Some points, each followed by its number:
array([-55, -47,  13, -20,  45,  16, -55, -89, -24, -37, -66,  -9, -23,
       -32,  51,  -7,  -8,  53,  23, -45,  35,  17,  21,  29]) 0
array([-10, -11,  -7,  22,  33,  26, -89, -36,  35, -40,  35,  20, -27,
       -89,   8, -45, -53,  -8, -42,  45, -49, -49, -57,   8]) 1
array([-13, -24,  33, -32,   9,  55,  12, -28,  13, -13,  45,  16, -22,
       -57,  20, -43, -55,  45, -60,  -5,  -7,  -3, -66,  36]) 2
array([ 53,  11, -45, -27,  -2,  11, -23,   1, -10,  20,  19,   7,   7,
        15, -13,   9,  23,   9,  35,  70,  -5,  12,  13,  12]) 3
array([ 17, -60,  25,  14,  43, -80,  35, -51,  16,  24,  23, -70,  45,
         8,  24,   5,  19, -16,  29, -80,  45,  43,  60,   1]) 4
array([-63, -80,  66, -21,  40, -16,  33,  -1, -14, -80,   0, -47,  29,
        -9,  13, -12,  63, 105,  25, -16,  -9, -47,  12, -12]) 5
array([-16,   0,   3, -51, -33,  -8,  75,  37,   9,  23,  -7, -33,  49,
        47,   2,  12, -11,  12, -28, -16,  55,  39,  16, -66]) 6
array([-16, -75,  70,  -4,  39, -75,  55, -23,  15, -55, -15, -43,  70,
       -63,  19,   6,  47,   7,  33, -89,   4,  14,  53, -33]) 7
array([ 13, -25, -19, -36,  -1, -17,  24,  -8, -12,   6,  53, -75,  80,
        37, -17,   2,   3,  25,  19,   5,  21,  35,  20,  -9]) 8
array([  0, 105, 105,  75, -80, -55,   7,   9, -55,  27, -13,  37,  23,
        36,   4, 105,  45, -80,  80, -42,  28,  45, -39,  11]) 9
array([-15, -70,  53,   6,  42, -89,  49, -12,  89,   9,  24, -31,  57,
       -12,  39, -15,  -1,   6, -13, -70,  19,  27,  43, -16]) 10
array([  5,  66, -66,  -5, -22, -16,  31,  66,  36,  49, -49,  24,  -7,
       -10, -35,  15,  35, -51, -32,  -7, -51, -63,  24, -39]) 11
array([ 63, -16,  14,  24, -12, -36,  10, -43,   5, -10,  49, -40,  13,
        39,  16,   1,  11,  36,  36,  -9,  80,  36,   9,  16]) 12
array([ 29,  13, -37, -75, -26,   0, -24,  29, -33,   4,  -3,   8,  40,
         1,   0,  13, -26,  -7, -10,  -4, -29,  10, -10, -21]) 13
array([-24,  19, -14,  -8,   3,  70, -66,   0, -39, -75, -89, 105, -36,
       -31,  -5,   7, -80, -32,  -4,  33, -75, -14, -29,  24]) 14
array([-20, -42,  12,  21,  20,  -9, -33, -60,  -9, -51, -24, -35, -29,
       -42,  63, -28, -21,  42,  -2, -27,  57,   2,   3,  51]) 15
array([  32,    8,  -89, -105,  -31,  -11,   19,   43,  -47,   89,  -16,
        -16,   53,   27,  -55,   47,   89,   13,   11,  -22,  -31,  -53,
         16,  -75]) 16
array([ 33,   1, -16, -42,   8,   0, -51,  -6,   2,   1,  55,   9,  66,
       -51,  12,  -8, -16, -33, -11, -14, -55, -11, -20,  16]) 17
array([-49, -66,  26,   7,  66, -43, -40, -42, -70, -53, -26, -36, -51,
       -16, 105,  -6,  16,  75,  37, -53,  63, -51,  26,  31]) 18
array([-60, -53,  23, -39,  57,   8, -57, -66, -31, -33, -63,   4,  -9,
       -35,  35,  -3,   0,  60,  27, -51, -10,  29,  23,  25]) 19
array([105,  17, -36,  35,   5,  31,  13,  27, -16,  35, -10, -12, -49,
        23, -47,  -4,  21,   4,  16,  53, -33, -35,  57,  -6]) 20
array([ 11,  20,   0, -23, -53,   3,   0,  21, -49,  -6,   4,  -4,  21,
        60, -40,  32,  15,  57,  53,  89,  11,  55, -14, -15]) 21
array([ -3,  15, -33, -89, -43, -39,  26,  45, -17,  12, -20,   0,  63,
        26, -42,  43, -15,  21,   4, -17,  24,  51, -16, -80]) 22
array([ -5, -63,  43,  20,  29, -66,  37, -15, -37,  -7,  47, -80,  12,
        17,  26,  -5,  53,  49,  45, -55,  42, -26,  36,  13]) 23
array([-37,  35, -27,   0,  -6,  63, -53,  49, -45, -49, -75,  49, -35,
        -8,  -8,  22, -89, -29,  -1,  49, -66,   1,   8,   5]) 24
array([   8,   63,   89,   80, -105,  -35,   -9,   10,  -57,    0,   17,
         28,  -24,   75,   17,   55,   32,   20,   63,   42,   51,   60,
        -70,   53]) 25
New points follow, each followed by the numbers of its three nearest points above, looking only along the 3 directions in which the numbered points spread most, nearest first.
array([-75, -40,  42, -47,  10, -25,  70,  17, -19,  19, -60, -20,  89,
        10,  16,  16,  40,  16,   3, -75, -45, -20,  47, -28]) 8 10 6
array([-89,  40, -60, -49, -19,  20,  -2,  57,  40,   2, -33,  80,  28,
        20, -51,  51,  -9, -20,  17,  51, -70, 105, -43,   0]) 20 3 13
array([  3, -36,  -4,  -9,  22,  -2, -16, -39,  19, -31,  51, -60,  32,
        -4,  15, -24,  -4,  35,  15,  14,  12,  24,   5,  40]) 5 19 15
array([ -1,  39,   0,  33, -49, -29,  -1,  24, -16,  37,  -1,  39, -10,
        35, -14,  53,  43, -23,  21,  16,  14,   7, -22,   2]) 21 3 20
array([ -2, -17,  20, -11, -15, -14,  47,   0,  26,  11,  12, -25,  37,
        22,  33,   0, -23,  -6, -36, -43,  70,  11,  11, -35]) 8 6 12
array([  16,   31, -105,    8,  -17,  -51,   -3,   55,   43,   36,  -43,
         16,   15,   -3,  -20,   19,   10,  -70,  -20,    0,  -26,  -33,
          7,  -31]) 11 13 20
array([-70,  12,  -1,  29, -32, -24,  57,  31,  31, -16, -23, -13, -25,
        31,  23,  40, -13, -35,  20, -19, 105,  89,  29, -70]) 12 8 21
array([ 89,  27, -47, -66, -23,  -3,  -6,  25, -43,  -5,  -5,  26,  35,
        12, -16,  27, -20, -27,   5,   8, -21,  16,  -6, -20]) 20 13 3
array([-12, -45,  40,  23,   2,  51,  23, -25,  16, -20,  36, -22,  -5,
        -6,  70, -75, -40,  28, -55,   4,  36, -23, -16,  57]) 19 0 15
array([ 36,  28, -55, -63, -36, -19,  -4,  32, -11, -14, -35,  36,   6,
         9, -31,  21, -28, -21,   0,  10,   8,  23,  -9, -47]) 20 13 3
array([ 43,   0,  11,  57, 105,  80,  63,  -5,  33,  66,  70,  22, -89,
       -14, -45, -89,  31, -37, -35,  16, -20, -89,  45,   3]) 17 13 2
array([-22, -13, -21, -28,  -8,  -6, -25,   2, -13,   0,  15, -51,  24,
         0,  -7, -21, -39,  32, -40,  27,  -1, -25, -11, -55]) 17 13 3
array([ -26,  -27,   29,   55,   16,   53,   60,    7,    3,   22,   25,
        -66,  -75,  -11,  -49, -105,  -12,   17, -105,   28,    1,  -70,
         42,  -53]) 17 2 13
array([  4,  16, -31,  -7, -16,  21, -45,  11,   4, -47, -11,  27, -33,
        -5, -25, -10, -37,  22, -15, 105, -39,   8, -35,   0]) 24 14 17
array([ 45,  -6,  24,  26,  -9,  -5,   9, -49,  17,  10,  89,  13,  39,
       -16, -53,  -2,  -3, -63,  10, -10, -19,   0, -27, -17]) 3 20 13
array([ 80,  -1,  16,  66,  75,  66,  45,  -9,  60,  51,  66,  -3, -80,
       -25, -26, -80,  42, -42, -17,   1, -24, -80,  55,  -8]) 17 13 3
array([  6,  75,  49,  89, -70, -32,  21,  12, -60,  60,   8,  60, -43,
        51, -11,  66,  70, -19,  49,  -6,  26,  15, -80,  17]) 9 25 21
array([ 75,  42, -17,  27, -40, -20,   2,   5, -29, -29,   3,  17,  16,
        43,  10,  33,   6, -36,  75,  29, -11,  66,   6,  75]) 21 3 9
array([  -9,   53,   39,   25,  -60,  -15,   40,   19,  -89,  105,   -2,
         66,    8,   33, -105,   80,  105,  -39,   26,  -60,  -16,   -4,
        -75,  -22]) 21 9 22
array([ 24, -14, -13, -45,  -4, -13, -49, -32,  -5,  -3,  13, -11,  -1,
       -21,  45, -25, -35,  31, -29, -32,  60, -19, -23,   4]) 2 17 19
array([ -6,  23, -32, -15,   0, -60,  27,  42,  -6,  39, -80,  53, -12,
       -33, -29,  29,  66, -31,  -8, -28, -89, -45,  35, -51]) 13 11 20
array([  35,    5,   -9,   49,   70,   89,   14,  -14,   57,   70,    1,
          2,  -63,    3,  -66,  -39,   39,  -47,  -14,  -23,  -14, -105,
         63,  -19]) 17 13 3
array([ -14, -105,   63,   17,   47,  -45,   17,  -40,  -35, -105,   -9,
        -26,  -42,  -53,   60,  -16,   36,   89,   39,  -35,   47,  -12,
         27,   14]) 18 15 0
array([ 57, -43,   5, -16,  21,  25, -37, -80,  21,  14,  57, -37,  10,
        25,  80, -14,   5,  26,  31, -39,  89,  16,  17,  60]) 5 12 23
array([ -7, -15,  -2, -12,  37,  16, -70, -33,  29, -28,  60, -14,   9,
       -55,   6, -42, -32,  27, -45,  37, -27, -37, -45,   7]) 2 1 17
array([ 55,  -4,  -6,  53,  63,  49,   0, -21,  49,  33,  27, -16, -39,
       -15, -80, -35,  49, -45,  24,  11, -25, -42,  70,  -7]) 17 13 3
array([  60,   -3,   -3,   36,   89,   12,  -13,  -37,    0,  -63,  105,
         12,   26,  -80,    1,    3,   28, -105,   42,  -57,  -53,  -57,
        -28,  105]) 2 19 0
array([-25, -31,  36, -14,  14,  60,  25, -19,  24, -24,  37,  10,  -8,
       -37,  32, -51, -57,  37, -70,   9, -37, -16, -53,  55]) 2 1 19
